One turn moves each row of this set onto another row. After a few examples, where does it send each row asked below?
J_57: [-25 -33  30   0  -2  15   2 -29 -37 -21 -17  -2   7  -4   2 -35 -23  -5
 -27 -15   5  46   2 -12   4 -13  16   3   5 -18  17 -12   6  21  11  26]
J_825: [  9 -18  28 -23  -3  -4 -16 -18 -35 -11   8   8   3 -14   5 -25  -5 -19
  -3   6  21  37  -3 -12  -1  -7  26  -9 -12 -17 -44 -18  23  -6   2  19]
J_242: [-13  -1  29  -2  15  -6  27   3 -35 -24  12  -4  10   2  -2 -12 -20 -14
  -4 -14 -11  42 -13 -13 -11   8  18  -5  10   6 -29   7   5   8  21  18]
J_100: [-18 -21   6  -3  12  12   6 -12 -41   0 -10 -12  -5  14 -10 -21 -16  -8
 -28 -19  26  41  20 -17  -1  11  28 -16 -11 -19 -16  -1  19  18 -32  37]
J_773: [-22 -10  11 -21  -3  24   8 -10 -28   0   9  10 -17   5  -9 -37   5   0
 -13   2  11  42   4 -48   3   2   9  -5  22 -20 -17 -12  38   2 -19  21]
J_811: [-21   1  13   3 -11  25   6 -10  -5 -14  39  -7  14 -11  14 -33 -28   9
  -8 -12   5  45  -7  -9   0   4  25  -8  -2  -3 -28   5   1  -3   7  20]
J_830: [-23 -41  33  -7 -10  35   8 -11 -30  -1  15   2  -5   6 -12 -16 -29 -13
  -7   4   7  43 -14 -34  31  11   4  -5 -23 -14 -27  -2  15  11   0  27]
J_657: [ -7 -21  18 -11  -9  12   8   2 -28   1  -4 -22  10  -1  -2 -20 -25   4
 -32   9  18  38  -9   6   2 -13  12  16  -5  -5   3  -8  17  20 -24  23]
J_760: [-26 -15  22  -9 -10  22  14 -26 -23 -10   6  32 -13 -11  25 -30 -11  -4
  -4   9  25  18 -12 -23 -17 -17  23   5   3  -8  -9   5  28   4  10  23]
J_875: [-10 -15   5  -3 -16  12  21 -14  -5 -10  -6   7 -11   8  12 -33 -25  13
  -3  -2  12  36   2  -7  16  12  36  20   5  -7 -41   9  -1  12 -13  29]
J_124: [-28 -14  39  -8 -19  18  19   0 -25 -14  11   3  17  13   8 -29 -14 -20
 -23 -22  18  43  10 -23   6   5  18  -1 -24 -21 -32  27 -12   1 -17  46]
J_477: [-11 -27  13  -2 -23  14  20   3  -9 -11  13  -4 -25  15  16 -30 -21  -6
 -25 -10  -2  23 -22 -26   9  -2  20  11   3 -19 -31   9 -14  -3  -8   9]
J_261: [  4 -32  28 -32   7   1   8  -3 -20 -14 -13   0  28   2   3  -1 -33  -4
  -7 -14   3  41  -8 -11 -15  -4  12 -12 -13 -12 -15   0   8  23 -29  26]
J_586: [  6  -5  15  11 -12   7   0 -15 -41 -13  32  19  11   7  18 -28 -22 -16
  -6 -30   9  28  -3 -20   0   4  24  -2  -1  -4  -7   5  28  -5 -25  48]
J_816: [-36 -14  13 -18  -5 -13  -7   9 -27 -21   7  -4  -8  12  10 -13 -17 -16
 -37 -16   3  34 -14  -9  -4   4   9  -2  -7 -28 -32   7  39  10   1  11]
J_427: [-10   8  41 -15 -16 -13   7  13 -15 -16   0  -2 -10   3  -5 -29   2 -26
 -32 -10   8  44  -6 -25   1   0  14   1   3 -25 -37   1  18  20 -16  12]
J_829: [ -1 -24  47  -7 -19  20  -3  -8 -39 -21   6   3  18   0  11 -30 -22  -1
 -14 -20 -10  11 -14 -16  -6   6  10   6   2  -3  -9   0  25   8 -44  37]
J_694: [-24 -30  23 -24  -4   1   8 -12 -19 -14  31  -5 -12   8  -9 -38  -4 -13
 -13 -11  -7  21   6   0  13  21  15  13  -1 -26 -22   4  20  33 -10  19]
J_551: [-23  -3  20   7 -22   8  -2  -2 -14   2   2  13  -4   1  13 -37  -4 -23
 -14 -28   3  12   7 -21   1 -32   7  -8   4 -19 -13  -1   0  16  -4  40]
J_961: [  2 -16  33  -9  -6   0  -3 -24 -46 -28  -5  32 -10  -8  29 -34 -24 -15
 -10  -4   2  23  -3 -16  -7  15  27  -2  -4 -15 -39   5  29   7   0  35]
J_789: [-24 -18  11  -4  12   3   5  -9 -40  10  -8   5   7  12 -10 -25  -9 -14
 -32 -17  28  30   9 -16   5  16  27 -24 -19 -24 -13  -7  16  14 -19  28]
J_150: [ -9 -11  16 -18  -4  19   6 -27 -28  -8   9  30 -10   5  -4 -19 -25 -21
   9  14  15  50 -14 -38  10   7   8 -13   0 -27 -24   5   6  -6   5  26]
J_595: [-13 -16  23 -19 -19  23  16 -22 -18 -19   8  24 -22 -12  25 -29  -9  -4
   4   4  15  22  -4 -12 -15 -21  36   3   7  -5  -3   0  19   1  -1  28]
J_711: [-33 -16   7  -6 -24  18  -9 -11 -19  -9  -7  18  12   7  -2 -10  -3 -24
  13 -29   2  27  -9 -10   0 -11  11 -13  22 -15 -21  -4   5   9 -21  26]
J_525: [ -9 -34  34  -1 -22  23  21 -14 -24 -23   5   0   4   3  19 -25 -51  -8
 -17 -13 -13  42 -12 -30 -21  -4  40   3 -10   0 -15  15  24   5  -8  19]
J_145: [-28 -17  37 -11   0  -2  30 -21 -40  -5   6  -1  14  -9  -2 -32 -29 -22
  -3 -30  -5  26  18   2   6   8   3 -13  12 -30 -23   4   2   6  -7  31]
J_858: [-33 -28   7   5  -7   4  -3 -22 -32  -2   3 -13  -5  11 -11 -14 -15  -7
 -20  -4  10  66   0 -33   7 -15  14 -11  -3 -12  -1 -14  17  -3   4  33]
J_99: [-15 -19  38  -2   3  -1  15 -21 -27 -28  -4  -2  -9  -5 -11 -39  -4   1
 -10 -14 -16  46   2 -37 -26 -13  10  13  -5  12 -33  -1   8   3 -11  29]
J_63: [-17 -12  13 -23 -17  13  13  -5 -30   4  12  20 -25   9   1 -27  12   0
  -8  -7   4  35  -1 -35  13   8  14 -15  13 -16 -16 -19  35   0 -19  22]
J_117: [ -8 -30  34 -26  18   5  10   1 -21  -9 -10  -1  36  -4  -3 -15 -35 -14
 -21  -1  -3  44  -9 -26 -14  -6  15 -16 -12 -16 -18  -1   7  18 -24  22]
J_887: [-31 -18  23   1  -9  25 -11 -12 -30   2  24  -3  -7 -18   7 -32  10 -17
   6 -13 -10  43  -1  -1  -7 -17  20   7  -2  -4 -27  -6  13  20 -13   9]
J_127: [-11 -35  36  -4 -31  13  17 -22 -26 -17   4   7   8   7  25 -13 -43   0
 -13 -17  -9  31 -25 -27 -20   3  26  -5 -12  -2 -22   9  29   1  -5  11]
J_729: [-10 -35  19 -18 -16   1  13   0 -26 -28  -8  13   8 -12   7 -32  -3 -22
 -18 -22  -4  55  -3 -19 -20 -19  12   9  -3  -4 -32  -5 -17   5   4  23]
J_896: [-23   0  33 -19  -4  25  18 -11 -31   1  14   4  13   0  -4 -39 -35 -10
 -19 -11  14  30   2 -13 -14 -12 -12   3 -26 -24 -17  25   6  -3 -12  24]
J_950: [  3  -7  26 -12  -4  10  26 -10 -36 -20   6  -8  -1   7  20 -19 -22  -5
 -28  19 -10  38 -18  -6   5  -5  11   2  28 -11  -9   5  16  14 -32  20]

J_829 moves to J_961
J_789 moves to J_117
J_694 moves to J_145
Where do these go?
J_127 moves to J_760
J_896 moves to J_99
J_427 moves to J_124
J_830 moves to J_57

One turn moves each row of this set onto another row. After a few examples, where does it send each row asked below?
J_921: [  3  18  -5  -5 -14  17  -3   8  -1 -21  12  -1   5  15  -2   9 -14 -22
 -27  -5  -1  -5   3 -15  -8 -11]
J_407: [  5   8  -2 -22  -1  24  21  -7 -20  -9  11  10  -9   4  12   8   5 -12
   4  -1 -15  -3 -23  -3  -4  18]
J_367: [-13   2  24   0 -10   6   6  -7 -25 -20  11  -7   3  10   3 -16  12  -7
  18 -12 -16   3  21 -11 -19  -9]
J_524: [  7   3   0  13  -1  -4   8 -22 -14   1 -13 -23  -9   6   3  19  27  -7
  -7  -3  -2   2  -1  22   3   3]
J_222: [  6   3   6  13 -31  24  -3  -3 -11   9  -3  11  -7  21   9  24  12  12
   1  -5 -10   9 -17  12 -21   3]
J_139: [ -8  11  17   4 -12  16 -25  11   9 -12   4 -16  -8   9   8 -11  20  -3
   0 -13 -26   4  -9  -2  -8  -3]
J_732: [  6   9  23  20 -13  13 -17  -9 -11  -3  -4  17 -18  -7 -15  18 -13  -8
   1 -10  -5  -1  16 -12   3  -9]
J_62: [ -1  11  -3   4 -23   9  -1 -16  -8   9  -2  24 -12  22  21  12  13 -15
  20 -19   8  21  16   7  -9  -9]
J_419: [ 13  -9  -6  19 -12  17 -26  -2 -20   0 -16 -12  -3  24 -12   6  10   5
   7 -14  25  -1  19   0   1  -2]
J_289: [ 18  -5   3  -6   9  21 -20  -8   9  -7  -5   4   0   2   3  17  29  16
  -3 -14   3  25   5  -8 -20   1]
J_210: [ 10  -9  13   6   4   9 -16   9  -3   8  -4  -9   9  10 -15  25   9  11
  -9  12   2  22 -10  15  -3   3]
J_311: [ 15 -14   6  10  -8  -1  16  12  -4   7 -19  -9   9  14 -11  13   8  10
  27  -5  -3 -17  15   4  -3   0]
J_96: [  1  -2   7   7   1  11 -10   3 -25 -16   4   8  -3  35  20 -25   9 -15
  -2 -19  17   2  -2  -9  -2  13]
J_185: [  2  -1   6 -18  -7  12  -2   6  -3 -19  20 -20   8  -7  -4  -3   9  -4
  -2 -28  -4  -4 -16  -3  19  16]
J_172: [ -4 -17   9 -11 -24  10  12  -7 -23 -16  23  -1  -1   4  -2 -20   5  21
  -7 -14  -2   6  -3  -1  -3   0]
J_680: [ -3   0 -19  12 -13   9  -6  -5  11 -30   0   0 -16   5   0   0  20  -7
   4  -5  31   5   5   7  -2  -4]
J_663: [  3   1 -10   3 -15  -6   3 -15 -14   7  15   0  -4  22   1 -21   0 -38
   9   4  -8  -7   1   8  -4  -4]
J_203: [  2  19 -20  -6   6  16  -3 -26 -10   1  11 -10 -15  22  -3  -2  -5  -6
   7 -22   2  -3   3  -1  18 -17]
J_382: [ 20 -22   7  10 -17   9  -2 -16  22  10  12  10   1  11  10  20  -3   2
   3 -23  12   9 -10  -4   9   1]
J_111: [ 10 -26   6 -17   6  17 -21  11  -9  -3   5   1  -3   6 -12 -20   8  -3
 -13 -18  13   9  15  -8   1  14]
J_826: [  8  22   1  -2 -18   6   0  -2  -4  17   0   5   0  -2  13  23  14 -12
  22   6 -14 -21  -1   8  -6  -7]
J_404: [-19  12 -12   5   4  -3  -8 -10  -3   3  -9  10 -21   5   6  11  18  17
   9 -12   5   6  17   6   7  15]
J_553: [ -2  -6   9  15 -15   7   0 -17   3  -1  -3  20  13   1  -5  19 -12   4
  20 -35   0  -6   2  10 -15  11]
J_671: [ 10 -15   3   5   5  22  12 -10 -15 -18  -1   6   1  -1 -18  29  12 -14
   2  11  11  16  12  -3 -21  10]
J_114: [ 14  -4  18  21  -9  11  -5  -4   5   1 -10  -5   7  22  17  26   5 -17
  30 -25   1  -4   2 -13   0   5]
J_652: [ -6  -6  -5 -13  -2  16  -2   7 -11  15  -2  -8  13  -3  12  27  23  -9
  15 -27   8   0 -19  -7   1  -7]
J_788: [ 22   6   8   9  -5  31  -2  19  -5  -6  22   1  -2  16 -18  -5  -4 -23
   3  16   0   9  -8 -10  -1   2]
J_383: [-14 -19   3 -16  -2  11  14  -4  13   4  -6  11  -2  -9 -16  20   3   6
  21 -18   6   6  12  -1   4  -9]
J_25: [ -2  21 -20   2   4   5  13  12  -5  -7   9  10  -3  15   1 -19  19 -22
   7 -26  -4 -13   7   3   3   6]
J_540: [ -6  -5   9   0  -4   8   8  -9   6  -6  27  -5   3   1  -8 -23   9 -10
  21   0  -5  -9  10 -13  -6  28]
J_283: [  2 -11  27  -8  -8  15  15   5 -16 -12  22 -20  -3  23  12  -3  15  -7
  -8 -10   4   4   7 -16  11 -19]
J_134: [-15  11  12  -4  11   7  -7 -12 -35   2  21  -2   4  16  19   5   4  -2
  -9 -26   3   2  -5  12 -16   0]
J_574: [ 18   8  19   6   3   6   2  -5 -12  -7  31 -20   7  -2  -9   4  -6 -17
   0 -10  -4 -13  23  -9  12  -4]
J_223: [  9  -3   3  -5 -25  22   9   4   5  13 -15  21   1  -8 -19  10  -4 -13
  -9   0  -7  -6  -3  -9 -11  11]
J_944: [ -7  20  -8 -16  -6   8  -2 -16 -18  13  23  -3   6   4  -6  16   2  -4
 -11  -1 -20  14  -1   3  11  11]
J_996: [ -4  -8  20   2  17  15   3 -18  -5  10  -3  10 -17  18  -8  10  21   3
  15 -13  16   0  10  30  -6   4]
J_802: [ -4   3  23   0  17  25 -16  -7 -12   9   4  -7   3  -6  -5 -12  12  15
  -3   1 -11 -12  12   1 -18   8]
J_661: [-14  -3   8 -17   1  29  12  -1  -3   8  34  10 -11  12  11   3   2  -3
  13  -2  21   6  21  -8   3   4]
J_278: [ 16 -11   8   5 -14 -14   6   7  14   6   5  20   2  25   6 -10  12   3
   8   2  13  -2   4   9 -11  22]
J_370: [ 15  -1  -6 -17 -28  -4  -4  17  10   1   4  16 -12  14   2  14   6 -31
   7 -12  13  -2   6   4  10  -3]
J_975: [ 18 -12  -7  19  19  16  -1  16  -9  -1  -8  12  -6   3 -11   0  16 -16
  19 -11  21   7  16  -5  -4 -14]
J_192: [  6 -12  16  13   5  25 -17 -15 -20  -2  24  11  -3  13   5  -7   1  -6
 -19  -1  -2  12  -6 -19 -18  -4]
J_399: [ 13  12  13  -3  12  16   4 -18  -1   0   7  -8 -12  36 -13   6  -4  -2
   3   8 -24   6  -2  -2 -12  17]
J_64: [ 19  -5   9   2 -19  -3 -13   3  20  -7  -6  -9 -17   2   0  16   4  13
  17  -4  -6  13   8  -6  12 -13]
J_265: [ 14  -4 -21 -14   9  22   0   6  -1 -22   8   4  17  29 -18  -6   2  -8
   8 -17   2   3  -9  -5 -16   0]
J_221: [ 14 -12   6  13 -17  27   8   5  -8   3 -12  26   9  27  -3  15  12 -19
 -11 -20   9   7   3   3  -7 -18]
J_149: [  4   3  11 -13  14   9 -26   6 -20  -2  20 -13 -11  14  15  -1  17  -1
  16 -12  13 -11  21   9  11  -2]
J_703: [ 27 -14   3   1  -6   7   4   3 -40   2   2   5  19   8 -10 -10   1  -4
  -5 -19 -12  -5  17   8   4   4]

J_383 moves to J_540
J_671 moves to J_399
J_944 moves to J_404
Where do these go?
J_114 moves to J_283
J_222 moves to J_134
J_996 moves to J_663
J_661 moves to J_278
J_802 moves to J_826

